[[ -1  45 -39  31   4]
 [ -2 -14  -5  18  93]
 [-33  57  -4  -1  21]
 [  0  -5  -9  17  47]
 [-14  43 -31  32  31]
 [ -4  78 -10 -30 -25]
 [ -7  89   7 -61   1]]
|
[[ 31   4  -1  45 -39]
 [ 18  93  -2 -14  -5]
 [ -1  21 -33  57  -4]
 [ 17  47   0  -5  -9]
 [ 32  31 -14  43 -31]
 [-30 -25  -4  78 -10]
 [-61   1  -7  89   7]]

[[ 58  -8 -31  32  18  30   4  30]
 [ -4 -40 -32  23  66  40 -19  32]
 [-62 -35 -28 -16  63 -70  62  40]
 [ 53 -34 -17 -41  19  35  26  61]
 [-43 -39  61 -11  48 -15 -55  30]
 [-58  -3 -44  14 -75 -25  -7   0]
 [ 32   9 -24 -32   3 -86 -69  42]]
|
[[  4  30  58  -8 -31  32  18  30]
 [-19  32  -4 -40 -32  23  66  40]
 [ 62  40 -62 -35 -28 -16  63 -70]
 [ 26  61  53 -34 -17 -41  19  35]
 [-55  30 -43 -39  61 -11  48 -15]
 [ -7   0 -58  -3 -44  14 -75 -25]
 [-69  42  32   9 -24 -32   3 -86]]

[[ 14   6  32  -8 -18  26 -19 -29  20   0   4  14 -15  23]
 [ 18  61 -26 -94 -58  56 -50 -20  -5  10  13 -32   5  22]
 [ 35  57  20 -48 -51  22 -34 -11  -2 -25  10  -8 -11 -13]]
|
[[-15  23  14   6  32  -8 -18  26 -19 -29  20   0   4  14]
 [  5  22  18  61 -26 -94 -58  56 -50 -20  -5  10  13 -32]
 [-11 -13  35  57  20 -48 -51  22 -34 -11  -2 -25  10  -8]]

[[ 57 -55 -69  84 -17  43]
 [ 58 -56 -71  86 -20  46]
 [ 54 -52 -65  80 -13  39]
 [ 55 -53 -66  81 -15  41]
 [ 57 -54 -69  84 -21  46]
 [ 59 -56 -72  87 -17  44]
 [ 59 -56 -71  87 -19  46]
 [  4  -2   1   5 -55  47]
 [-10  10   5 -14  47 -46]]
|
[[-17  43  57 -55 -69  84]
 [-20  46  58 -56 -71  86]
 [-13  39  54 -52 -65  80]
 [-15  41  55 -53 -66  81]
 [-21  46  57 -54 -69  84]
 [-17  44  59 -56 -72  87]
 [-19  46  59 -56 -71  87]
 [-55  47   4  -2   1   5]
 [ 47 -46 -10  10   5 -14]]

[[-25 -74 -42  29  71 -78  20 -34  79 -39 -81 -44 -36  72 -72 -57]
 [ 35 -79 -37  31 -21 -64  10  -4  32 -29 -25 -11  57  33 -60 -14]
 [ -4 -18 -28 -40  10 -31 -50   0 -12 -18  -7 -34 -64  -4 -51 -46]
 [ 65  -4  30 -77 -77 -76  18  33 -52  -9   8 -47  66 -89  62  87]
 [ -5 -52 -36   2   9 -61  16  -6  54   2 -10 -94 -83  24 -48  17]
 [  3  26  24  88   1  17  63  12  57   1 -19  23  67  -5  66 -38]]
|
[[-72 -57 -25 -74 -42  29  71 -78  20 -34  79 -39 -81 -44 -36  72]
 [-60 -14  35 -79 -37  31 -21 -64  10  -4  32 -29 -25 -11  57  33]
 [-51 -46  -4 -18 -28 -40  10 -31 -50   0 -12 -18  -7 -34 -64  -4]
 [ 62  87  65  -4  30 -77 -77 -76  18  33 -52  -9   8 -47  66 -89]
 [-48  17  -5 -52 -36   2   9 -61  16  -6  54   2 -10 -94 -83  24]
 [ 66 -38   3  26  24  88   1  17  63  12  57   1 -19  23  67  -5]]

[[  0   0 -11  -5]
 [ 24  50 -13  -7]
 [  7  51 -30 -10]
 [ 33  45  18 -15]
 [  4   2  -5  -9]
 [ 64  71  20  -7]]
|
[[-11  -5   0   0]
 [-13  -7  24  50]
 [-30 -10   7  51]
 [ 18 -15  33  45]
 [ -5  -9   4   2]
 [ 20  -7  64  71]]

[[  2   3  -8  83 -50  -5]
 [  2  -4 -11 -77 -56 -16]
 [-10 -47 -34  17 -47  60]
 [-14 -40 -45  -4 -23  71]
 [  1  18   5 -86  38 -18]
 [ 11 -45  55 -33 -45 -36]
 [ 12  13  63  15  46 -54]]
|
[[-50  -5   2   3  -8  83]
 [-56 -16   2  -4 -11 -77]
 [-47  60 -10 -47 -34  17]
 [-23  71 -14 -40 -45  -4]
 [ 38 -18   1  18   5 -86]
 [-45 -36  11 -45  55 -33]
 [ 46 -54  12  13  63  15]]

[[  2  42  47  44  22  21   8  46  71  68  52]
 [ 72  56  23   4 -20  -3   2  24  22 -12 -31]
 [ 45  31  15   4  40  55  77  49  22  -7 -10]
 [-54 -15  19  44  40  21   2   6  32  58  79]
 [  2 -19 -40 -49  -4  21  36  44  22  18   8]]
|
[[ 68  52   2  42  47  44  22  21   8  46  71]
 [-12 -31  72  56  23   4 -20  -3   2  24  22]
 [ -7 -10  45  31  15   4  40  55  77  49  22]
 [ 58  79 -54 -15  19  44  40  21   2   6  32]
 [ 18   8   2 -19 -40 -49  -4  21  36  44  22]]
